Points on a landscape with several valleys, each with its height.
Bab: [  1   3 -22 -18  33   4  -9  -6  15   8  -5  -7 -27   4  17   1   6   6
 -26   3]  h=12
vul: [ -2 -28   7  20  31  13 -18  -5   1 -24  10  20  21  -8  11  13  -2   1
 -13 -18]  h=77
Mupum: [  2  -1 -33  -3  39  10 -21 -22  17  -2   6  23 -12   5  24  12   9  24
 -24 -11]  h=82
nup: [-16 -22  34 -15  -4   1   6  29 -12  -1  -8 -12  14 -17  -1  -5 -21 -34
   2   3]  h=76
lifom: [ 12 -16  -1  18  13  13 -13 -14  -5 -27  22  19  17   4  -3   5  -1   2
  -5 -20]  h=60
detik: [-12   8   4 -16 -25  -5  20  20  -4  19 -13 -11 -21 -11  -9   3  -3  -3
   3  20]  h=59
Pizag: [ -9 -20  22  -6   8   0  -1  21  -2  -1   2 -12  10 -15  -1  -3  -7 -25
 -14   4]  h=35
zos: [ 10  10  15  14 -44  -9  27   4 -14   1   6   0  23   7 -23 -24  -7  16
  20   8]  h=72
figi: [-14   6  -9 -29  10  -2   7  10   8  15 -25  -3 -42  -2   9  -3  -2  -1
 -14  10]  h=76
Suk: [ -6 -13  18  -2 -17  -5   7  18  -6   1   3 -16  20 -11  -9  -4 -13 -19
   4   6]  h=0
guk: [-18  11 -10 -27 -18  -9  16  11   5  25 -24  -8 -38  -6  -1   0   2   1
   4  17]  h=72
Guzi: [  9  33 -17 -15 -12 -10  12 -13   0  22 -23 -10 -25  10  -5   1  10  18
  16   8]  h=20
lus: [ 17   7 -16  17  -8   2  -3 -11   2   5   6   5  -7  18  -1   5  16  16
   1  -4]  h=50
bafe: [  6 -13  -2  17   1   3  -4   3   1  -7  16  12  11   2  -2   6   6  -2
  -9 -11]  h=43
rimo: [ 15  -7  -6  19   2   8  -8 -11  -6 -22  27  18  17   7  -9   2   3   3
  -2 -19]  h=35
muz: [-15 -17  28 -12 -14  -2   9  25  -8   0  -9 -17  15 -17  -6  -1 -21 -28
   8   8]  h=37
pepo: [-12 -14 -14   8  48   6 -27 -23  15 -13  -8  19  -1  -3  33  14   3   4
 -12 -18]  h=88
zeto: [  3   0 -13  -5   7  -4   0  -1   5  11  -2  -9 -15   5   7   1   9   0
 -13   3]  h=44
pili: [ -4  -8  15   7 -27  -6  11  15  -8   1   4 -14  23  -6 -12  -8 -13  -9
  11   7]  h=10
Rimu: [ -8   2 -18 -17  51   5 -21 -17  19  -2   3   5 -20  -3  24  16   1   3
 -23  -2]  h=89
dom: [ 14  36 -18  -8 -16  -6  11 -20  -5  18 -26  -5 -20  15  -6  -4  14  25
  20   6]  h=37
Tubu: [-14  12 -12 -26 -14  -8  14   8   5  24 -22  -9 -37  -3  -1   2   1   3
   4  15]  h=60
lupot: [-14  -3 -13 -12  46  -1 -18 -15  18  -5   1   4 -13  -2  27  14   5  -6
 -17  -7]  h=61
palid: [-16 -22  30  -8  17   6  -5  25  -4  -3  -5 -10   3 -21   2  -7 -10 -30
 -16   5]  h=64
panem: [ -5 -16  17  17 -23  -3   4  10  -5  -6   7  -5  28  -4  -7  -9  -8 -14
  15  -1]  h=32
miko: [-10 -28  17  11  18   1 -13  11   2 -18  18  15  28 -15   8   5  -6 -19
 -10 -15]  h=58
tav: [ 15   9   8  15 -36  -5  18   5 -10   5   5  -3  15   9 -15 -13  -4  15
  16   8]  h=45
dilib: [-13   0  26  -1 -31  -7  18  16 -11   0  -7 -20  21  -9 -14  -5 -18 -18
  18  10]  h=67
Moze: [ 11  35  16  -9 -33  -6  28  15 -10  10  -2  -8 -15   2 -17  -3  -2   3
  18  21]  h=81
sos: [-19 -21  34 -15  12   8   3  32 -12  -4 -15  -4  -1 -27  -1 -10 -18 -32
 -11   3]  h=90
sabef: [ 25  20  -9  22 -11   5  -8 -19  -6 -16  27  15   3  25 -14   8  16  17
   9  -9]  h=74
Roro: [  9   5   1  22 -26  -5   2  -1  -7 -13  28   8  26   9 -21  -9   4  11
  20  -4]  h=64
dopid: [ 23  25  -5  10 -27  -6  15 -15 -10  11 -14   1 -10  24  -7  -3  11  25
  19   6]  h=54
geme: [-15 -28  19  10  21   1 -14  12   2 -19  19  13  29 -17  10   5 -11 -21
 -12 -13]  h=70
Tepen: [ 17  24 -29   6  -6   6  -5 -27   9  11 -18  -3 -12  17   3  -6  17  35
   9   6]  h=67
bugi: [ 15  28 -27  11 -11   1 -10 -37   4   3  -5   3  -9  26  -2  -8  25  34
  17   2]  h=78
mokil: [ 19   4  -8  21  -5   7  -7 -11  -6 -19  29  17  13  13 -14   1   6   7
   1 -17]  h=46
lona: [ 12  32 -19  -9 -13  -8  10 -18  -1  20 -23  -8 -21  13  -5  -2  12  22
  17   7]  h=23
Bub: [-12 -20  26  -1 -10  -3   2  17  -6  -2   2 -15  23 -11  -3  -3 -15 -31
   6   2]  h=45
Renum: [  2 -17   5  20 -10   0  -3   6  -2 -13  20  12  27  -4  -7  -4   0  -9
   3 -12]  h=38
busa: [ -6  -2 -18 -11  54   6 -28 -25  18  -6   0  10 -10  -5  29  21   2   4
 -19  -9]  h=99
fusu: [  4   6 -22 -23  26   5  -4  -3  15  11 -11 -10 -32   4  13  -2   5   9
 -24   6]  h=36
Going downhill from each row below, which row is at the bottom of the valley where it ends?
Mupum: Bab
mokil: rimo
nup: Suk
Renum: Suk
miko: Suk
fusu: Bab
